Named turns come first, each shown by rows before and after it. Which turns, in which order, take the first row of each pair that follows to the second? Write the first one first, as in the answered first pair.
zuzug:
[ -4 -11  -2  -3  -5  -7  -3  -6  10  11  -1   7] -> [ -2 -10 -11   2  -3  -4  -3  -4   8   5   1  10]
[-11  -7   4  -6  -4  -4  -1  -4   4  -9  11  -4] -> [ -9  -5   6  -1  -3 -12  -6  -2   8   4   6  -9]
[  0   3  15 -14  -1  -2   1   1   2   5  -1 -12] -> [ 3  3  1  0  5 -7  1  3  6 17 -6 -7]
[  3   2 -11  -3   6   9  -5  -1  -6  -1  -1  -1] -> [ -1  -1  -7 -10   5  11  -7  -2  -8  -2  -2  -6]
monak:
[  3   2  -1  -1   2  14   2  -3  -8 -16   3   4] -> [ -6  -2  12 -11  -5  -2  -4  -6   1 -10   8  -4]
[-1  5 -3  6 -1  2  1 -3  4  3 -3  8] -> [-1  3  2 -1 -2  7  3 -3 -2 -3 -3  7]
[-11  -7  -8   6  -4  -8  -2  -4   3 -19  12   8] -> [-11  -6  -9   6  -3  -5  -2  -4   2 -21  12   9]
[-9 -7  3 -8 -8 -8 -2 -5  5 -7 17 -3] -> [ -9  -3 -15   8  -4 -13  -1  -1   5  -2  11   2]
Naluz:
[-12  -1  -2   1  -9  -9  -2  -1   8   1   3  -7] -> [-15  -4  -1  -2 -11  -2  -1  -1   2  -8   7  -4]
[  8   1 -13  12   9   7   4   6   0   2  -7   7] -> [  6   1 -11  15   8   0   1   6   4  12  -4   5]
[ -7  -2  -3   4  -3 -15  -6   4  11  15   2  -3] -> [-14  -6   0   0  -9 -14  -4   0   9   0  13  -3]
Then:
Between the rows of a pair lie 2 to 3 turns.
[ -1   1   3  -2   5   4   5   0  -2  13 -13  -8] -> [-14  -3   7  -7  -8  -4   1  -6   2  -2   5 -10]
Naluz, Naluz, Naluz
[  1   0 -27  19   9   7   3   0  -3 -14  -1  22] -> [-12 -11  17 -13  -9 -15 -12  -7  15  -7  19  -6]
monak, monak
[ -2  -3 -11   3  -6  -4  -2  11   3 -13  15  10] -> [ -1  -6  -1   0  -8 -14  -9  12  11   8   9   1]
zuzug, zuzug, zuzug
[  7   0  -9   2   5  15  11  -5 -14 -16  -4  11] -> [ -9  -8   1   2 -10 -22  -8  -3  11  12   9  -4]
monak, monak
[  4   6  -7  -9 -10  14   7   3   2 -24  13   6] -> [ 20  12  -8  -1   3  18   8  11   1   5 -13   4]
Naluz, Naluz
[ -7   4 -13   7  -2 -13  -5   4   8  12   2   2] -> [  7   9   0  -5   6  16   4   2  -9  -3 -11   3]
monak, zuzug, Naluz
[  3  -6  27 -19  -1   4  -1  -6  -1   7  -5 -18] -> [-11  -4 -27  20   1 -15   2  -1   5   9   5   2]
monak, zuzug, Naluz
[ -5   1  11 -17  -4   9  -3   3  -2 -16   5  -1] -> [  0   5  -6  -2   5  17   1   4  -8 -16  -3  10]
monak, monak, monak
[ 1  4 -7 15  6  5  6  3 -4  7 -6  7] -> [-7 -1 17 -9 -5  7  4 -5 -3 -8  7 -1]
zuzug, monak
[  4   0  -9  11  -2 -17  -8   4  10  26  -3  -4] -> [ 19   8  -5   2  11  17   6   3 -15   7 -18   3]
monak, zuzug, Naluz
[  1  -4  -4   5  -1 -10  -7   3   3  16   4  -8] -> [ -5  -5 -12   7  -2 -13  -7   0   2   7  14  -4]
Naluz, zuzug
[  6   4 -19  19   1 -10  -5   9   4   8   1   4] -> [ -4  -4   3  -5 -10   0  -2  -1  -1 -20  20   0]
Naluz, zuzug, zuzug
[ -4  -1  14 -11  -5   7  -2  -7   0  -7  -2  -4] -> [  0   3   1   0   5  12   5  -4  -6 -10  -8   5]
monak, monak, monak
[  2  -1  -3  16   6   1  -5   9   2  13 -29   9] -> [  0   0  -9  20   6   4  -5   9   0   6 -25  14]
zuzug, Naluz
[ -5  -7  20 -17  -7  -1  -6  -7   3  -7   6  -9] -> [  5   4 -14  14   9  -4  -1   4   2  15 -14   6]
zuzug, monak
[  3  -3  12   2   2 -13   2  -1   8  13  -6  -3] -> [ -7  -7  12  -6  -5 -11   3  -9   6  -8   7   1]
Naluz, Naluz
[ -2   4 -18  -1  -8  17  -2  -1   4 -10  -9   6] -> [ -1   4  -7  -7  -8  20  -3  -1   2 -11 -12   4]
Naluz, zuzug
[  2   2  -5   2   7  14   6   4 -12   3 -10   7] -> [-14  -7   9  -6 -10  -8  -3   4   1   5   7  -6]
monak, monak, Naluz
[ 10   3 -16  14  12   8   7  -5  -9   1  -4   7] -> [  7   0 -13   8   9  11   8  -8 -10 -10   1   7]
Naluz, zuzug
[  6  -1   6 -10   5  15   6  -3 -12  -9  -9   0] -> [  5   2 -13   7   8   7   7   3  -9   2 -12   8]
monak, monak, monak
[  7   4 -14   9   2  -6   3   3   4  14  -1  10] -> [  7   7 -17   5   5   5   5   0  -4   2  -1  13]
zuzug, Naluz
[  7   5 -17  25   5   7   6  -6 -11   2 -18  17] -> [  1   3 -16  19  -1  13   8  -9 -15 -15  -7  19]
Naluz, zuzug
[ -9 -15  18 -29 -13  13  -3   0  12 -14  11  -1] -> [-20 -17  -9  -8 -16  -6  -8   3  21 -12  19   6]
monak, Naluz
[  1   4  -8  11   4   0  -7  -2  -3  10 -24  -9] -> [-14   0  -5   7  -8 -16 -11  -8   5   3  -2 -12]
Naluz, Naluz
[ -3   2   7 -12  -3  16   5  -1 -10 -15   2   3] -> [  5   4  15 -10   3  11   1   4  -8   5 -12  -3]
Naluz, zuzug
[ 10   2  25 -15   7   3  -8   0   2  20 -18 -18] -> [ 17   8  18 -13  13  19   0   1 -10  10 -27  -8]
monak, monak, monak
[ -4  -4  17 -15  -8  -8  -6  -3   9   0  10  -8] -> [  3   2   1  -8   3  16   6  -3  -9 -20   2   6]
monak, monak, zuzug
[ 10 -14  18  -8   1   4  10  -3  -4 -18  -4  -1] -> [  1 -14   0  14   0 -21   2   4  13   7  -3   1]
monak, zuzug
